Where one turn sends some rows of the set: a few examples, then the rows asked:
A: [  5  -6 -11   1   0  -7  -3  -4  -1 -14  16   4   8 -14 -16   1  -9  -5
 -11  -5  -1   3   2  -7 -15  10   8   6  22 -15  -9   7  11   2   6  13
   0 -12  -1   1   7   1  -3  -2  -8  -8  -8  -8  12   5 -13 -12  -2  13
  10   3   4  15  -6]
P: [-10   9  -5  -1  18  15  -4   1  11   4  -6  -1  -9   1   6  -5   5  21
 -10   7 -14 -10  -6  -3  -4  -8  -4  -1  -7   2  11  19 -15  14   3  -6
   7  -9   0   8   3   4   3  -5   2   5 -10  20  -4   2  13   2   7  -7
   8  -5  10  -6 -25]
B: [ -7  14   3  15  25   7  -4   9   5   5 -12   0   0  12   1  -6   2  13
   6  13  -6   6 -10   4  -7 -11  11  -9 -10  12   0   9  -7   3   0  -6
  -7  -5  -3  12   4 -10  -1   2  15  10 -12   9   5  -1   6  -7  -8  -2
   7 -17  10  14 -11]
H: [ -2  -2   2  -5  -7 -12  16   2  -4   4  11   6  10  -8 -16  -9 -13   2
   2   1  10   0   8  -7  -5  -1  15  16  12  -8   5  -3   9  -9   6  10
   4   2   2  14   9   0   0   1  -7 -20   8  -6  18   3 -21  -7 -10   5
   8  -8   4   0 -11]
Y: [ -3  -8  -4   4   1  -9  10   1  -5   1  15   0   8 -26  -6  -7 -21  13
 -12   2   1  -6  -5  -1 -11  -2  13   2  17  -3   4   9  -4   5  14   6
   4  -2  -1  13   3  -2  10  -1  -9 -10  -2  -2  21   6 -13  -9  12   2
  10 -15  -5  11 -16]
L: [ -6  -4  -5  -1   0 -19   1   1   0 -11   9  -5   4  -1  -6  -1  -6   2
  14   3   9   1  -1  -5  -8  -3  17  -2  14   2  -1   5   8 -12  -3  12
   3  -6  -2  12  -4  -7  -3  -3 -13 -11 -10  -1  34   1 -19  -9 -15   7
   9 -19   0   5 -19]
E: [  5  10  -3 -16   4   4 -14  -9  -7 -11 -12  15 -23  -6  10   9 -26  -6
  -2   7   0 -13  15  -1  -9   4  -5  15  11  -5   7 -12  10  -1  -4  -2
   1  -8   1   4   6  -7   7  -2 -16   0  -2   3   5   8   1  -4   6   5
  17   5   0 -18 -17]
J: [ -2  -8   7  -7   0 -11  11 -11   0 -15  18  -6   6 -16  -3  -7 -12   7
  -1  -4  12   4  -3   3 -10   6  17  14  17  -4   5  -2   4  -1  -3   8
   8  -9  -5  13   0   0  10  -3 -11 -11 -17  -5  24   9 -11   2  -7  -3
  -4 -22  -2   6 -20]
S: [ -2   9  -7  13  12  11   2   3   1  -6   9   0   6  -2  -2  -3  12  13
  -9   2 -10   1  -9  -6 -11   9  -6  -3  -2   2  -1  21  -8  18   9   9
  -4 -16  -5   5  12   4  -6  -5  13   2  -7  17  -7   6  13  -2   1   4
  11   1   9  21  -7]
Q: [  8  11  -7 -10  -1   4 -18  -7  -7 -15  -4   7  -8   7   9   7  -3  -4
   3 -14  -5 -13   7  -9 -11  14 -14   9   8 -13   1   6  13  -1   0  -1
  -5 -15  -1  -4   6   4  -1   0   0  11  -5   8  -9   6  12   5  -2  12
  16  18   3  -6  -8]
Z: [ -2  17   6 -14  -6   1  -8 -12  -6  -4 -11  12 -15  14   5   9  -5   0
   8   5  -2  -9  18   1  -4  -9  -3  16  -1  -3  14 -12  11 -10  -2  -2
  -3  -1   2   6  17  -1   8   6   1   5   3   6  -9   3   0  13  -2  13
   9  12   6 -15 -15]
N: [-10   9   9   7  19  16   2  -5  10  -2   0  -9  -8   4   7  -6   7  15
 -12   9   0   7 -10   9 -11  -1  13   4  -6  11   3  10  -8  12  -9 -11
   6  -8  -4  13   6   6   2  -4  11   8 -10   8  -2   3   9   8  -5 -17
   1 -18   8   9 -17]
F: [  5  18   6 -21   2   5  -1 -11  -4 -18  -7  12 -19   4  25  -2 -15   1
   0  -6   2  -8  10   8  -7   4  -1  26   4   3   9 -16  10  -7  -8 -14
   2  -7  -7   3  11   3  10   3   2   8 -12  -3   6   9  10   3  -4   0
   2   3  -2  -5 -18]
T: [  9  18  -1 -23  -1  -1 -11   1  -7 -10  -8   6  -9  14  23   5 -11   8
  18  -2  -3 -11  10   2  -2  -4  -6   7   3   6  10 -12  11 -14  -3   2
  -5   2 -10   8   3  -9   5   4   8   9 -15   8  12   1   3  -5  -7  15
   4   7   1  -5 -15]
M: [ -9  11   8   8  13  11   8   4   7  10  -1  -4   5   0  -7  -8  14  18
   4  17 -10  -3  -4   3  -1 -10  10   4 -10  -2   6  14  -7   7   9   2
  -1  -4   4  16   8   6   0   6   4   0   4  21  -7   4   8   8  -7   1
   5 -19  19   9 -15]

M moves to Z
E moves to Y
Now these:
Q moves to A
B moves to T
J moves to N

